 -68  426  -30 -557  401  483 -225  443 -641 -315  319  509  511
  52  387  238  -22   95  446  -35  102 -299  -84  168  447  411
->
  52  387  238  -22   95  446  -35  102 -299  -84  168  447  411
 -68  426  -30 -557  401  483 -225  443 -641 -315  319  509  511

-224 -787  184  -81   25
 205  324 -597  497    7
 -75  314 -186 -401  441
-136 -103  238 -102  358
->
-224 -787  184  -81   25
-136 -103  238 -102  358
 -75  314 -186 -401  441
 205  324 -597  497    7

 564 -461 -649  113 -175  -40 -357
-118  -21 -361 -376  421 -143 -119
 579 -627 -789  132 -111 -164 -598
-382 -306 -235 -320  456 -371 -221
-721 -452  121 -250  363 -423  -57
-311 -668 -383 -448  334 -524 -277
-151 -450 -196   47  140 -326 -513
-511 -551 -220 -225  509 -639 -514
->
-311 -668 -383 -448  334 -524 -277
 579 -627 -789  132 -111 -164 -598
-511 -551 -220 -225  509 -639 -514
 564 -461 -649  113 -175  -40 -357
-721 -452  121 -250  363 -423  -57
-151 -450 -196   47  140 -326 -513
-382 -306 -235 -320  456 -371 -221
-118  -21 -361 -376  421 -143 -119

 -98 -242 -142  611
 142 -305  283  546
 198  242 -417 -623
 544 -336   39  582
-248  268  -43 -528
  14 -245 -432  626
 438  -61 -544 -524
->
 544 -336   39  582
 142 -305  283  546
  14 -245 -432  626
 -98 -242 -142  611
 438  -61 -544 -524
 198  242 -417 -623
-248  268  -43 -528

-650 -513 -711 -521 -493
  93  -62 -531  251 -393
-217  385  654 -481  143
  21  247   67  144 -441
-390 -282 -403  -60 -338
 515  262  530  435  823
  75 -370 -636  345  -26
 198   60  324  -59  108
-120  347  396   90 -717
 365  593  536  517  324
->
-650 -513 -711 -521 -493
  75 -370 -636  345  -26
-390 -282 -403  -60 -338
  93  -62 -531  251 -393
 198   60  324  -59  108
  21  247   67  144 -441
 515  262  530  435  823
-120  347  396   90 -717
-217  385  654 -481  143
 365  593  536  517  324

-683 -340 -276  265 -348 -365 -589 -754 -357  597  687 -799  109  298
  42  521   50  523 -214  471  352  512 -201 -165  248  491   33 -537
 734  272  491 -303  653 -152  567  385  569 -126 -390  416 -317  177
 221  104  184    1  199 -104  175   45  143   73   20   42 -117  126
->
-683 -340 -276  265 -348 -365 -589 -754 -357  597  687 -799  109  298
 221  104  184    1  199 -104  175   45  143   73   20   42 -117  126
 734  272  491 -303  653 -152  567  385  569 -126 -390  416 -317  177
  42  521   50  523 -214  471  352  512 -201 -165  248  491   33 -537
---
-728  -14 -783
 186 -102  -47
 139  -81  -13
-155   25 -156
-318   12 -308
-244    4 -243
-513    4 -495
-151    7 -175
-212   13 -208
->
-728  -14 -783
 139  -81  -13
-318   12 -308
-513    4 -495
-212   13 -208

-482 -305 -652
-346 -577 -417
->
-482 -305 -652

   3  -23 -282  -19  -71  369 -136  421  -67   49  -17 -426 -267  196  122
  -3 -298  -68 -113  133 -196    0 -230  363  514  271  193 -137 -144  -98
   0  257 -205  126 -260  525 -113  539 -625 -628 -369 -504 -131  340  211
   2 -303 -246 -104   60   96  -94  104  238  456  215 -136 -337   18    4
   1 -263 -287  -90   37  158 -110  180  185  390  175 -214 -371   55   27
   1 -266   87 -104  153 -328   68 -327  375  486  268  295  -19 -210 -132
->
   3  -23 -282  -19  -71  369 -136  421  -67   49  -17 -426 -267  196  122
   0  257 -205  126 -260  525 -113  539 -625 -628 -369 -504 -131  340  211
   1 -263 -287  -90   37  158 -110  180  185  390  175 -214 -371   55   27

  24  199 -405 -349 -589   70  231 -423 -128
  42 -280 -115  110 -342 -796 -510   26 -170
-179 -252 -374  708  -12  -49 -249 -803  312
 518  714  244 -274 -282  144  349   78 -225
->
  24  199 -405 -349 -589   70  231 -423 -128
-179 -252 -374  708  -12  -49 -249 -803  312

-547  499 -302 -103
  60  644  286  195
   1  794  -45 -256
-634   82 -121  496
-661 -134 -406  213
-161  570 -379 -545
-309  388 -476 -517
  96  639  303  199
-606 -266 -463  117
->
-547  499 -302 -103
   1  794  -45 -256
-661 -134 -406  213
-309  388 -476 -517
-606 -266 -463  117

 -28  -42   30 -241 -149  529  -28  -62  103  524  426  504  424 -347
-427 -566 -248 -688  424  346 -383  274  -19  751  338  868  770 -429
-588 -609  457 -192  429 -176  340  724 -294 -109  270  -15    4   17
-305 -189 -113  107 -120  729 -208  -65  768  448  230  358  289 -324
->
 -28  -42   30 -241 -149  529  -28  -62  103  524  426  504  424 -347
-588 -609  457 -192  429 -176  340  724 -294 -109  270  -15    4   17

 349  146  498  406 -632   44  160  -48   87  -69  121  737  646  -15  203 -458
 120 -418 -443  463  580  450   37  500  322  150  214 -634 -340  192 -570  600
->
 349  146  498  406 -632   44  160  -48   87  -69  121  737  646  -15  203 -458

-117   91  441 -151 -405 -270   11 -320 -448 -534 -266 -203 -500  247 -226 -361
-482  150 -263  424  173 -534 -377   16  149  724 -134  430 -268 -375 -459  434
->
-117   91  441 -151 -405 -270   11 -320 -448 -534 -266 -203 -500  247 -226 -361
---
 348  270 -215    1 -249  647  232
 -38  -34  417  447  -69  -43  356
 112   41 -529 -382   48  -38 -488
 337 -181  471  126  -88  518  766
->
 337  112  -38  348
-181   41  -34  270
 471 -529  417 -215
 126 -382  447    1
 -88   48  -69 -249
 518  -38  -43  647
 766 -488  356  232

 393    4
 311 -133
 746   -6
 276 -228
 217 -246
 449  -16
 187 -257
->
 187  449  217  276  746  311  393
-257  -16 -246 -228   -6 -133    4

-106 -237   70 -385  385  243 -111  251   74 -149  -35 -297   62  183   78
 168  -74  -97   -4 -279 -219   11  -12   27 -240  -86 -110 -102   21 -190
 -91 -164    7  239 -100  160 -134  174 -119 -160 -185 -411  -31  587 -398
-369   -8 -121   53 -455 -635  111   95  -19 -217    5  392  132  143 -511
->
-369  -91  168 -106
  -8 -164  -74 -237
-121    7  -97   70
  53  239   -4 -385
-455 -100 -279  385
-635  160 -219  243
 111 -134   11 -111
  95  174  -12  251
 -19 -119   27   74
-217 -160 -240 -149
   5 -185  -86  -35
 392 -411 -110 -297
 132  -31 -102   62
 143  587   21  183
-511 -398 -190   78

-847  252    0 -322   55  -43
 597 -144   90  416  -61  -19
->
 597 -847
-144  252
  90    0
 416 -322
 -61   55
 -19  -43

 293  136  471   -1
  24    3   61   20
  83  -41 -103  -43
-149  -33   -2  116
 216  205  526  655
-103 -338 -318  343
-187 -177 -438 -399
  32  -26  -50 -111
->
  32 -187 -103  216 -149   83   24  293
 -26 -177 -338  205  -33  -41    3  136
 -50 -438 -318  526   -2 -103   61  471
-111 -399  343  655  116  -43   20   -1

 159   57  129   48 -159 -218   12
 172  -16  455   29 -139 -219  555
 197  -12  239  -52 -162  -97   48
-149  -95 -117 -171  179  117   55
  19  -24   97 -178   23  122    5
 136   35  872  -93 -248   67  759
 121   52  826   -9 -214  -85  739
-170 -100 -164 -150  192   96  119
->
-170  121  136   19 -149  197  172  159
-100   52   35  -24  -95  -12  -16   57
-164  826  872   97 -117  239  455  129
-150   -9  -93 -178 -171  -52   29   48
 192 -214 -248   23  179 -162 -139 -159
  96  -85   67  122  117  -97 -219 -218
 119  739  759    5   55   48  555   12

 -37 -136
-111 -670
->
-111  -37
-670 -136

-239  118 -119  700  -84   81  105  102  274
   1  273 -190  547  -66 -445 -198  225  134
->
   1 -239
 273  118
-190 -119
 547  700
 -66  -84
-445   81
-198  105
 225  102
 134  274
